rotation ticks, each row followed by its count of ticks
The counts run from 0 to 286.
[146 101 124 116 115 144 155 175 134 154  97 190 128 159 144  97 166 135
  95 137  64 138 158 142 142 182 157 108 146 158 136 182 105 156 118 110
 115 110 128 113 145 122 152  91 121 120 124 132 154  93 132 133 127 151
 153 125 132 146 159 130  90 117 162] : 108
[102 129 155 165 112 137 131 137 119 124 103 148 179 120 149 101 152 113
 116 159 163 121 114 134 115 193 127 141 123 134  98 118  39 128 135 112
  81 157  89 163 159 162 105  82 134 133  99 139 162 162  98 134 139 123
 141 110 130 146 114 138 170 124 145] : 0
[ 86 129 111 113 123 114 171 129 110 163 131 104 156 133 150 134 124 143
 144 145 182 109 116 151 117 122  97 124 165  95 109 130 122 103 137 148
  75 141 106 161 148 119 134 105 114 130 143 178 174 153 108 124 174  99
 110 135 127 113  12 112 163 149 115] : 163
[123  99 111 115 106 148 159 121 157 177 100 128 135 138 101 136 113 142
 137 122 150 117 161 133 151 143 140 118 132 105 116 176 140 153 114 171
 114 136 129 124 168 138 138 122 154 121 130 170 162 151 107 114 164 103
 127 101 103 148  51 101  87 141 170] : 165
[116 113 126 115  90 133 122 102 139 154 128 149 117 181 103 103 151 144
 161 140 137 109 118 158 125 108 143 122 108  94 100 139 106 140 144 144
  61 124 139 141 143 199 167 143 161 102 129 121 164 115 126 137 152 140
 183 105  91 153 116 131  74 143 173] : 194
[140 147  91  88 115 150 128  73 125 161 172 101 148 143 154 111 166 109
 121 155 165 131 112 119  84  59 110 159 137 102 118 114 117 136 128 151
 102 149 102 158 114 128 118 137 151 121 154 142 155  88 111 139  90  93
 156 153 128 128 102 105 112 163 126] : 35
[159 157  85 109  81 110 120 113 166 146  95  92 162 116 133 146 177 118
 109 168 137 133 158 117 104 113 157 109 148 129 138 106 140 164 107 152
 123 153  92 184 160 152 142 129 145 121 146 174 120 114  92 148 120 105
 157 110 116 164 116  86 117 160 132] : 6
[128  89 117 166 188 165 121 123 139 113 114 172  97  84  90 133 121 137
 106  83 122 115 112 162 159 167 117 138 104 133 149 151 108 141 161 163
 163 109 119 102  93  79  95 117 159  86 132 126 129 105 110  90 139 112
 158 114 118 136 136 107  97  92 149] : 263
[136 109 171 120 173 152 145 141 142  77 125 163 106 130 158 102 118 107
  88 142 100 137 159 119  99 184 118 146 120 102 107 144 102 156 122 124
 140 169  92 112 129 105  87 143 180 166 128 155 120 132  85 114  77 149
 192 161 124 130 135  91  96  93 120] : 124
[133 124 140 112 163  95 100 140 165 104  94  95  99 128  96 147 136 179
 163 137 110 100 119 152 124 127 113 132  61  77 119 110 100 141 139 150
 111 151 130 127 127 134 137 151 141  85 155 133 145 120 106 112 180 155
 173  96  99 136 114  74  80 109  95] : 182
[153 148 180 120 177 104 118 158 129 115 129 148 128 149 162 130 152 102
 121 152 124 127 115 162 142 165 127  77 113 114 162 104 154 135 132  88
 132  55 101 170 171 127 143 119 152 131 166 158  98 105 159 116 157 147
 148 114 145 109 168 139 114 102  95] : 97
[167 101 130 122 124 180 145  66 140 151 130 136 111 146 126 115 136 141
  99 127 177 112 118 146 113  95 123 125 104  90 122 151 161 166 119 156
 131 135 111 144 141 130 110 156 183 131 123 158 133 122 129 100  97 101
 156 129 130 155  74 101  81 131 161] : 38
[ 97 113 115  99 110 122 120 145 148 159  84 135 191 120 104 129 179 101
 145 150 126 145 149 124 150 134  99 147 128 157 138 132 105 168 172 126
 133  86 109 143  85  89 108  65 119 128 152 178 164  96 139 126 137 112
 110 155 105 102 137 101 116 123 126] : 138
[124 138 138 113 108 147 109 100 122 105  90 158 114 143 129 117 146 156
  91  98 135 111  72 141 139  95 116 155  89 123 145  90 146 143 190 132
 140 117  80 181  91 153 131 163 131 124 102 144  83 106 130 144  87 133
 136 150 143 158 131 138 109  97  98] : 229
[137 134 170 124 197 142 106 123 121 148 132 111 128  91 145 131 143 146
 115 122 168  59  84 150 124 104  74 130 124 100 166 127  73  99 125 126
 107  96 103 145 115  97  95 113 130  90 154 145 164 127 112  94 155 101
 137 122 123  90  99 119 137 106 119] : 48
[121 138 129 146 124 116  81  61 165 119  96 156 110 104  97  93 144 140
 116 107 152 121 115 116 133 143 166 157  85 171 110 122  91 132 155 135
 148 163  95 143 115 138  99 117 161 104 138 154 109 105 120 119  74 115
 146 142 110 170 169 109 126 103 157] : 13
[119 113 100 145  57  99 142  50 129 135 139 157 138 135  91 103 146 139
 119 104 161 152 115 158 143 118 200 154 133 126 112 119 137 107 160 157
 120 140 118 152 150 174 167 110 151 113 118 112 130 118 137 124 119 132
 105 118 144 184  96 135 118 127 154] : 197
[109 147 127 123  99 116 144 158 110 143 130 184 154 141 170 110 166 110
  99 140 103 165 150 105 142 169 164 131 197 169 112 133 118 103 155 116
 108  95 111 146 135 118 148  68  85 134 133 129 138 114 118 168 119 113
 129 131 149 130 151 160 135 140  99] : 110
[152 135 190  74 144  89 113 104 112  99 186 115 153 135 128  98 115 120
 105 175 137 128 113 146 104 103 157 141 113 126 101 108  75 141 113  95
  86 124  83 133 168 165 119 110 179 135 140 106 136 123 116  93 147 151
 157 137 154 117 143  89  87 116 129] : 203
[104 126 114 125 113 120 129  75 174 139 140  88 164 102  86 122 123 111
 131 121 143 168 172 108 154 150 183 192 142 128  95 126 119 137 129 200
 116 165 120 115 138 117 112 115 161 122 141 109 130 143  75 123 123 126
 135 124  73 151  91  71  77 142 129] : 169
[140 127 106 131 117 141 138 148 139 152 131 102 140 137 149 131 199 108
 116 141 103 109 153 158 133 120 130 111 182  66 171  98 155 143 126 150
  98 107 118 147 179 115 188 154 144 140 130 119 158 102  96 144 129 122
 138 114 118 109  84 133 111 128 147] : 84
[127 140 126 135 101 120 107 115 160 161 111 137 153 115 134  89 204 115
 162 165 117  92 137 118 103 121 110 110 147 122 136 135  60 161 127 129
 107 136 106 133 168 167 137 106 164 121 138 166 193 117  97 130 128  97
 157 110 103 122 135 127 134 121 182] : 2
[104 143 164 155 163 110 107 118 126 101 120 139 111 116 164 117 173  84
  93 128 145 101  95 161 164 176 168 128 126 110 159  81 147  88 157 100
 126 120  88 172 136 106 128 156 142 144 145 104 100 123 112 131  93 152
 131 151 111 127 121 117 141  95 105] : 94
[146 156 143  87 137  61 113 109 171 107 132  74 144  94 113 151 122 150
 155 136 149 140 122 125 125 128 116 146 104  92 121  86 154 107 155 168
 141 114 121 162 161 130 139  97 135  95 170 135  98 111 140 122 177 112
 134 111 142 120 123 111 119 124  62] : 179
[139 119 150 149 147 146 113  86 156 136 125  84 151 138 122 108 126 127
 140 155 175 131 131 170 141 188 160 168  78 114 125 127 133 104 105 130
 108 138 134 156 134 133  92 112 194 142 153 134 132 127 159 102 114 134
 159 141  70 137  79  92 123 122 141] : 173
[153 146  93 123  92 185 127  75 129 159 169 120 144 144 146  99 160 121
 111 141 166 155 127 106  91 107 137 182 125 107 115 122 128 153 121 170
 116 151 127 138 120 144 104 111 155 110 138 110 151  95 128 152  78  83
 193 134 115 153 118 129 103 168 134] : 34
[108 146 104 118 105 144 145 147 135 141 134 178 116 164 176  99 183  93
 114 150  79 137 169 108 109 154 150 128 174 115 110 139 119 140 141 152
 105 154 119 139 126 147 149 127 108 145 135 115 148  98  91 195  90 127
 193 133  89 151 152 123  84 123 135] : 112
[158 113 156 157  92 142 136 143 111 121  80 138 154 116 118 156 127 156
  93 100 145 143 123 139 121 162 121 139 114 107 126 103  82 158 129 144
 133 111  93 165 173 170 133  99 128 111  64 142 123 162  89 110 166 136
 137  67 179 145 120 143 141 115 117] : 213
[148 115 146  87 185 114 138 161 102 116 165 117 135 122 148 133 126 128
  75 143  99 115 135 160 127 135 135 123 154 102 143 135  90 104 105 115
  91 112 101 115 160  78 142 132 113 114 126  78 152 121  81 109 181 160
 156 120 152 118 113 102  88 133 100] : 76
[158 169 158  76 164  98 110 136 130 134 106 146 100 134 151 133 131 162
 118 159 140  90 110 119  87  98 102 104 119 124 111 141  91 135 117 113
 120 119 100 162 140 146 122 124 111  93 152 187 109 120 107 142 168 106
 169 106 150 139 156 111 137 129  90] : 19
[ 89 154 145  75 159 115 129 119 147 151 140 168 111 149 123 127 107 113
 160 164 168 137 137 118 129  94  99 101 133 136  88 130 159 128 144 135
 109 103 113 161 110 141 109  94 135 115 179 195 112 125 137 137 162 106
 157 126 104 115 152 112  92 152 106] : 146
[120 148 113 165  51 132 125  95 157 151  83 129 176 113 138 105 196 133
 143 122 171 130 126 111 134 162 140 138 149 131 152 107 124 148 153 157
 131 134 115 186 180 166 149  95 145 125 110 173 136 124 132 142 106  80
 116 110 142 147 100 167 170 123 145] : 4
[170 116 111  53 110 145 111 139 101 165  89 124 167 148 136 109 172 185
 109 168 118 103 123 132 117  89 113 147 115 146 132 153  99 180 140 137
  94 133 119 136 115 101 131 132  83 106 124 148 162 110 115 122 122 111
 129 147 159 145  94 110 117 134 121] : 27
[122 159 155  99 163 132 119 102 117 120 168 136 118 146 157 136 110 124
  96 117 178 113 109 134 150 107 147 140 144 111 120  93 164  65 155 130
  93  91  95 174 135 114 145 143  99 105 146  98  84 120 115 173 131 110
 144 134 117 143 102 145  98 125  73] : 65
[138 127 118  88 111  98 145 169 116 158 121 168 172 154 159 107 167 118
 116 165  76 158 152 120 142 166 150 111 177 160 125 156 103 144 151 106
  98  73 119 135 141 113 161  69  89 127 137 136 158  81 137 150 156 128
 129 129 154 121 176 142 117 135 129] : 109
[117 120  78 101 124 125 169 149 129 163 138  86 174 148 142 113 162 134
 156 175 139 113 139 148  98 124  96 138 144  74 127 143 119 120 118 161
  91 161 125 147 126 128 124 110 131 118 157 166 196 109 121 105 159 113
 135 141 121 108  49  93 141 154 119] : 162
[110 118 175 111 176 130 131 158  84 118 152 152 153 122 153 125 105 128
 107 125 129 111 112 146 152 147 115 135 157 100 121 123  68  95 138 119
  73  90 103 130 159  91 153 106 106 116 123  76 160 147  73 128 180 138
 140 108 165  98 113 139 108 105 101] : 77
[117 152 147 120 125  87 110 118 162 140  93 133 152 110 151 102 160 200
 137 108 128 112 112 109 173 155 167 158 122 142 135 144  92  84 160 163
 106 112 131 136 176 126 164  96  69  89 141 105 143 124 123 163 155 117
 108 116 144 141  95 155 128  94  98] : 188
[141 142 106 145 135 160 163 143  92 103 161 178 117 127 173 113 135 151
  81 116 134 132  94 132  83 158 117 176 143 118 129 125  70 109 143 156
 129 163  97 138  94 138  98 120 101  92 103 108 131 108 113 154 104 109
 185 113 146 157 141 129 135 120  81] : 238
[152 110 159  85 124 133 131  82 107 155 151 128 153 105 108 150  92 116
  92 132 183 128 121 133 130  80 121 139 131 127 128 116 139 147 133 131
 140  80  75 153 155 104 112  88 162 122 137 178 114 128 117  83 147  96
  92 136 195 118 107 122 107 140 109] : 40
[102 125 110 160 115 113 138 139 112 138 180 124 165 103 153 117 188  84
 128 128 132 132 109 140 129 139 109 136 182  91 156  94  97  90 161 141
  98  91 110 133 147 117 171  83 125 110 135  89 187  95 110 138 141 109
 132 107 141  93 123 161 143 130 127] : 81
[133 146  91  91 106 102 117 122 121 127 120 141 133 120 104 123 164 160
 149 139 122 136 111 113  77  87  76 133 127 125 115 117  80 153 166 157
 134 139 113 139 101 118 131  85  96  67 146 164 157  79 122 118 163 102
 134 118 179 132 166 121 130 150 114] : 23
[116 107 118 117 122 151 125 159 161 164  74 141 162 121  89 134 167 112
 148 142 105 149 166 120 135 137 103 129 130 151 130 148  99 194 143 147
 125 103 124 113 103 106 106  86 140 119 143 182 168 111 118 118 143 132
 147 125  76 126 142  92  90 120 154] : 137
